The rows of M fall into a few groups, and each row is roughly a mix of its group's hidden directions; some rows fit no group.
M:
-6.36; -2.22; +0.57; -2.04; +1.24; +1.80; -0.33; +0.84; +1.48; -2.53
+0.23; -0.82; -0.92; +0.69; -3.07; -3.69; -3.73; -3.16; +0.92; -3.76
+0.92; -2.73; -4.59; -0.22; +0.48; -5.09; +1.67; +2.35; -0.02; -0.29
-2.23; +1.07; -1.58; +2.11; +3.04; +0.60; -0.15; -1.72; -3.93; -4.79
-2.81; +2.09; +1.55; +2.15; +0.82; +4.10; -1.97; +0.92; -3.79; +2.85
-2.10; +2.38; +4.58; +1.02; +2.16; +2.66; -2.53; +0.92; +1.58; +3.23
-0.45; +1.14; +3.06; +2.71; +0.38; +4.96; +3.79; -0.94; +2.30; +0.66
+1.19; +0.58; +3.66; +1.27; -0.02; +5.11; +4.04; +0.48; -0.27; +2.11
-1.06; -4.11; +0.31; -0.77; -0.91; -3.97; -2.02; +1.37; +4.39; +1.86
-1.50; -0.80; +1.79; +0.62; +0.98; -3.94; -2.96; -0.19; +3.95; +4.08
-0.76; -2.62; +1.23; +1.91; -3.71; +2.61; +2.20; +4.19; -1.63; +2.39
-2.16; +2.16; -2.80; -1.50; -1.74; -0.93; -1.15; +3.84; +1.95; -4.56
-2.40; +3.03; +2.02; +2.11; -1.86; -3.06; -2.33; +1.72; -2.00; -3.91
+2.41; -1.23; -3.45; -0.91; +1.02; -5.91; -0.04; +2.69; +0.82; +0.25
-2.18; -1.59; -0.71; +3.30; +4.69; -2.34; +1.60; +3.45; +1.08; -1.48
-0.45; -0.28; +2.32; -0.43; +1.01; +1.68; +1.51; -6.47; +3.00; +1.11
+0.10; -1.66; -4.05; +4.04; +3.42; +0.38; +2.77; -0.03; +2.69; -1.35
+1.21; -0.21; +2.22; +2.22; -0.30; +1.16; +1.48; +6.34; -2.44; +1.70
+0.34; +1.36; +3.46; +1.93; +1.93; -0.17; -4.07; +1.74; +1.80; +4.44
-2.69; -1.01; +4.19; -0.03; -0.47; +2.15; +0.78; -4.93; -0.17; -2.91
+1.86; +1.41; -1.95; -4.80; +0.65; -2.86; -0.37; +4.14; -1.52; +1.87
+0.02; +1.50; +1.63; -2.44; -0.92; +6.57; +1.79; +0.83; +2.14; +0.81
+0.58; +2.14; -2.05; -2.85; +3.16; +3.08; +3.23; +1.91; -1.34; +3.36
-0.78; +0.38; -2.95; -3.66; +4.34; +1.72; +1.59; -1.50; -1.41; +3.54
+0.42; +2.36; -0.37; +5.50; +2.51; +1.30; +1.10; -3.56; -1.71; -1.76
-0.20; +2.00; +0.08; -2.59; -2.14; -2.12; -0.96; -3.19; +4.81; -3.15
+4.51; +1.98; +1.25; -1.56; -4.27; +2.06; +1.41; -1.90; -1.53; -2.31
-1.94; -0.88; -1.76; -4.70; +0.57; +4.30; +1.18; +1.07; -3.58; -0.24
+2.46; +0.04; +1.41; -0.67; -0.99; +2.31; +3.17; +1.15; -4.38; -4.31
-3.75; +1.21; -1.36; -1.25; +0.76; -2.92; -1.46; +0.74; +4.99; -2.89
-4.10; +1.09; -1.82; +2.51; +0.58; -2.55; -4.19; -1.89; +2.47; +1.55
-2.80; +2.72; -2.99; +0.78; +0.40; -1.01; -0.70; -0.49; +4.90; -3.65
-0.89; +2.11; +0.11; +3.71; +4.20; +2.88; +1.78; -1.36; -3.75; +0.11
+0.61; +1.63; -5.37; -2.28; +0.55; +1.09; -0.45; -3.31; +0.95; -3.66
-0.18; +6.03; -0.84; +1.09; +1.32; +0.78; -1.84; +3.63; +2.23; +1.36
-1.04; -1.17; +2.29; +2.07; +3.35; +0.66; +1.81; +4.60; -0.86; +3.89
-3.70; -2.14; +1.29; -1.14; +4.81; -0.60; -0.35; +3.11; -1.82; +2.48
+3.79; -0.59; +1.91; -0.72; -3.76; +0.16; +3.32; +3.64; -0.07; -2.58
-1.07; +0.47; -2.08; -4.48; -0.09; +3.04; +3.74; +1.46; -2.86; -2.15
+1.78; +4.10; +1.39; -1.16; -1.24; +4.77; +0.32; +1.60; +3.56; -1.05
+0.91; +2.22; +1.75; -1.60; -0.83; +5.81; +4.21; +0.12; +0.52; +0.40
+1.46; -0.41; +2.74; -1.25; +0.72; +4.29; +3.11; -3.77; -0.85; +3.02
+1.31; -1.10; -2.88; +4.92; +0.61; -0.48; +1.38; -2.88; +2.17; -3.62
+0.13; +0.53; +0.20; +3.16; -1.34; -5.23; -2.65; +2.47; +2.71; -2.00
-0.45; +0.39; +3.10; +0.51; -2.01; +6.92; +0.50; -1.24; +0.06; -0.12
-0.56; +0.83; +1.90; -1.96; +3.34; -3.65; +0.73; +4.99; +0.07; -2.36
+1.71; +0.96; -2.47; +1.25; -6.26; +0.88; +0.97; +0.82; +1.80; -2.77
+0.33; +3.37; -4.28; -1.05; +1.75; -1.84; -0.56; +4.35; -0.61; +2.67
-2.34; +0.01; -2.12; -1.48; -1.88; -3.44; -3.23; +2.02; +1.44; -4.47
+4.52; +4.87; -1.32; +1.17; -1.85; -1.34; +1.16; +2.60; +1.82; -0.14
+5.58; +0.50; -0.58; +3.46; -1.62; -1.84; -0.86; -1.88; -2.66; +1.71
+5.23; +4.39; -0.73; +2.66; -1.48; -1.36; +1.22; +0.32; +1.87; +0.81
+0.62; +1.48; +3.35; -0.61; -0.98; +5.48; +4.17; +0.39; +1.04; +0.51
+0.00; -3.88; -0.71; -3.89; -1.46; -1.07; +0.77; +4.61; +2.62; +1.14
+0.14; -0.91; -2.82; -3.74; +1.48; -1.64; +1.13; +3.12; -5.01; +0.52
-2.80; -3.82; +3.20; +2.93; -0.15; +0.21; +1.52; -2.45; +3.38; -1.73
+1.65; -1.52; -2.97; +3.95; +3.24; -0.28; +3.17; -0.55; +2.75; -2.45
-4.41; +2.25; +0.86; +0.02; -0.26; +5.19; +2.27; -2.02; -0.05; -1.57
-1.67; +6.68; -0.97; -2.03; +2.05; +0.67; -1.05; +1.61; -1.78; -0.24
-2.12; -2.18; +1.38; +0.91; -6.35; -0.41; -1.48; +2.86; -1.09; -0.04
+0.41; +0.88; +0.59; -5.18; -2.00; -3.36; +3.96; +1.34; -1.76; -0.29
-1.93; +4.78; +3.25; +0.19; +3.00; -1.24; -3.23; -0.44; +1.97; +1.34
+3.27; -0.48; -1.57; -0.12; +0.24; +5.18; +3.45; -2.82; -1.94; +0.20
+2.89; +0.55; -1.33; -1.35; +1.81; -5.89; -2.14; +2.93; -0.70; +0.26
+4.72; +0.01; -1.16; +2.34; -0.85; -4.04; -2.18; -2.63; -1.83; +1.68
+3.30; -2.13; +0.04; +1.83; -1.42; -2.88; +2.36; +1.76; +3.93; -3.29
+1.84; +3.22; -1.72; -2.92; +2.14; -3.66; -2.55; +1.98; -2.40; +2.15
-0.34; +0.52; -3.87; -0.76; -0.54; +1.39; +0.68; +1.76; -6.49; +0.41
+2.66; -5.31; +1.80; +3.15; -0.67; -3.01; -1.32; +0.90; +1.80; +0.48
-1.48; +0.48; +5.00; +1.11; +1.15; +2.85; -1.84; -0.82; +3.37; +3.24
-1.80; +0.13; +3.21; -3.75; +3.92; -1.42; -1.10; +2.60; -1.46; +2.97
-1.97; +4.05; +4.58; +0.26; +1.68; +0.49; -2.57; -2.73; +2.35; -0.05
+4.98; +0.04; -0.18; -1.54; -3.85; +1.46; +0.17; -2.21; -1.08; -3.71
+3.22; -1.33; +0.00; +1.75; -0.56; -2.90; +2.70; +2.18; +3.44; -4.02
+1.68; +2.17; -4.16; -4.35; -1.72; +2.10; +0.19; -2.42; -1.88; -1.84
-3.92; +1.78; +1.96; +2.72; +1.01; +3.09; -1.98; -2.02; -1.19; +3.77
+1.45; -3.69; -0.64; -1.54; -5.64; +0.43; -0.32; +0.15; +2.96; +2.14
+2.58; +1.77; -1.94; -1.10; +5.53; +2.27; +2.61; -2.53; +0.27; +0.44
+1.57; -2.26; -4.54; +0.41; +0.09; -5.11; +1.43; +2.23; +1.52; -0.47
+2.31; +0.18; -1.41; +3.51; -1.62; -5.05; -3.03; +2.35; -0.79; -0.94
-1.54; +3.08; +1.00; -3.52; -1.17; +3.22; -1.49; -0.08; -4.41; +2.31
+0.45; +1.19; -4.20; -2.72; +0.28; +0.41; +0.52; +2.33; -5.38; +1.57
+0.01; +2.22; -2.68; -3.51; -1.51; +4.21; +1.94; -1.10; -3.80; -0.32
-2.05; -5.67; +1.51; +1.16; -1.31; +1.62; +3.17; -2.12; +0.19; -2.26
+0.68; -0.36; +1.76; +2.41; -1.09; -3.36; -1.15; +6.37; -0.29; -0.01
-0.31; -0.22; +0.50; +3.48; +1.24; -2.61; -1.72; +0.94; +5.42; +3.14
+2.03; +3.41; +0.66; -1.86; -4.28; +1.21; -2.03; -4.17; -1.41; -1.00
-3.41; -3.56; +0.01; +1.91; +3.32; -3.39; -0.56; +3.20; +1.69; +0.31
-3.41; +0.97; +0.45; -2.61; -0.53; +3.39; +1.84; +4.70; +1.05; -2.46
+5.47; -0.79; -1.75; +0.48; -2.51; -0.76; -0.06; +1.78; +4.48; +0.26
+2.01; -2.46; +0.72; +1.06; -2.20; +1.79; -0.95; -5.44; +0.87; +3.60
+2.26; +3.92; +0.17; +1.00; +0.95; -1.58; -4.64; +2.30; -2.95; +1.89
+3.89; -2.34; -2.86; +3.55; -2.27; -3.35; -2.01; -0.47; -0.68; +1.20
-0.33; -0.39; -2.67; +0.08; -0.44; -5.71; -3.85; +2.47; -0.17; -1.67
+1.22; +0.47; +1.43; -1.98; +3.85; -4.35; -2.33; -3.14; +2.55; -0.88
-3.76; -0.75; +2.26; +3.69; +2.35; +1.27; +1.07; -2.03; +4.26; -0.14
-2.76; -1.24; +1.64; +2.04; -1.97; +5.68; +1.91; -2.71; -0.11; -0.92
+0.09; -3.39; -2.58; +4.84; +2.37; +0.11; +2.62; +0.28; +3.09; +0.43
+1.56; +1.51; -0.54; -1.77; +5.71; +1.52; +0.55; -3.85; +0.09; +2.41
+2.10; -1.62; +4.00; +2.28; -1.92; +0.70; -1.52; -3.49; +4.13; -0.25
+0.89; +1.93; +2.32; +0.09; +3.87; +4.26; -3.93; +0.25; -2.05; -1.14
+1.99; -1.43; +3.82; +4.45; +0.44; -2.51; -0.30; -2.82; +1.51; +2.61
-3.70; +2.44; +1.99; +0.97; +3.60; -2.54; -2.21; -0.91; +2.36; +2.95
+2.56; +1.54; -0.50; -2.32; +3.07; +3.91; +1.71; -3.31; -0.95; +3.16
+0.96; -1.65; +0.35; +2.13; +1.11; -4.88; +0.72; +2.03; +3.68; -3.54
Here is one row of each group, with its name. Which group are the others in?
-1.37; -0.29; +3.58; +1.79; +4.22; -1.09; +1.82; +3.99; -2.77; -0.04  G
-0.69; +0.25; -4.57; -1.78; +0.88; -2.30; +0.73; +1.46; -5.53; +0.26  E
+3.31; +1.04; +3.95; -0.03; -4.25; +3.45; +2.35; -0.29; -0.27; -0.84  W

+0.12; -0.11; -2.85; -1.07; +0.21; -5.80; +0.65; -3.96; +1.58; -1.54  E
+1.60; -0.77; +1.57; -0.17; -2.81; +0.14; +3.40; +6.11; -0.19; -1.26  G
-5.10; +1.80; +3.19; -2.34; +2.50; +2.59; +1.65; -1.42; +0.98; -0.63  E
-1.84; +1.00; +1.10; +3.85; +3.09; -0.71; -2.48; -4.68; -0.43; +2.30  G
+1.27; +4.15; -5.31; +1.73; +1.66; -2.12; -0.12; +2.06; +1.55; -0.10  W
+0.23; -2.80; -3.86; -0.30; -2.70; +1.77; +4.10; -0.02; -2.11; -3.06  E
+0.88; -3.72; +0.47; +0.93; -0.72; +2.98; +3.58; +3.21; +0.20; +3.96  G
+2.58; +0.26; -1.54; +1.93; -1.01; +4.09; +3.61; -1.37; -2.81; -3.26  G
-0.86; -0.89; -3.13; +1.48; +0.49; -5.27; -3.85; +2.35; -0.83; -1.18  W
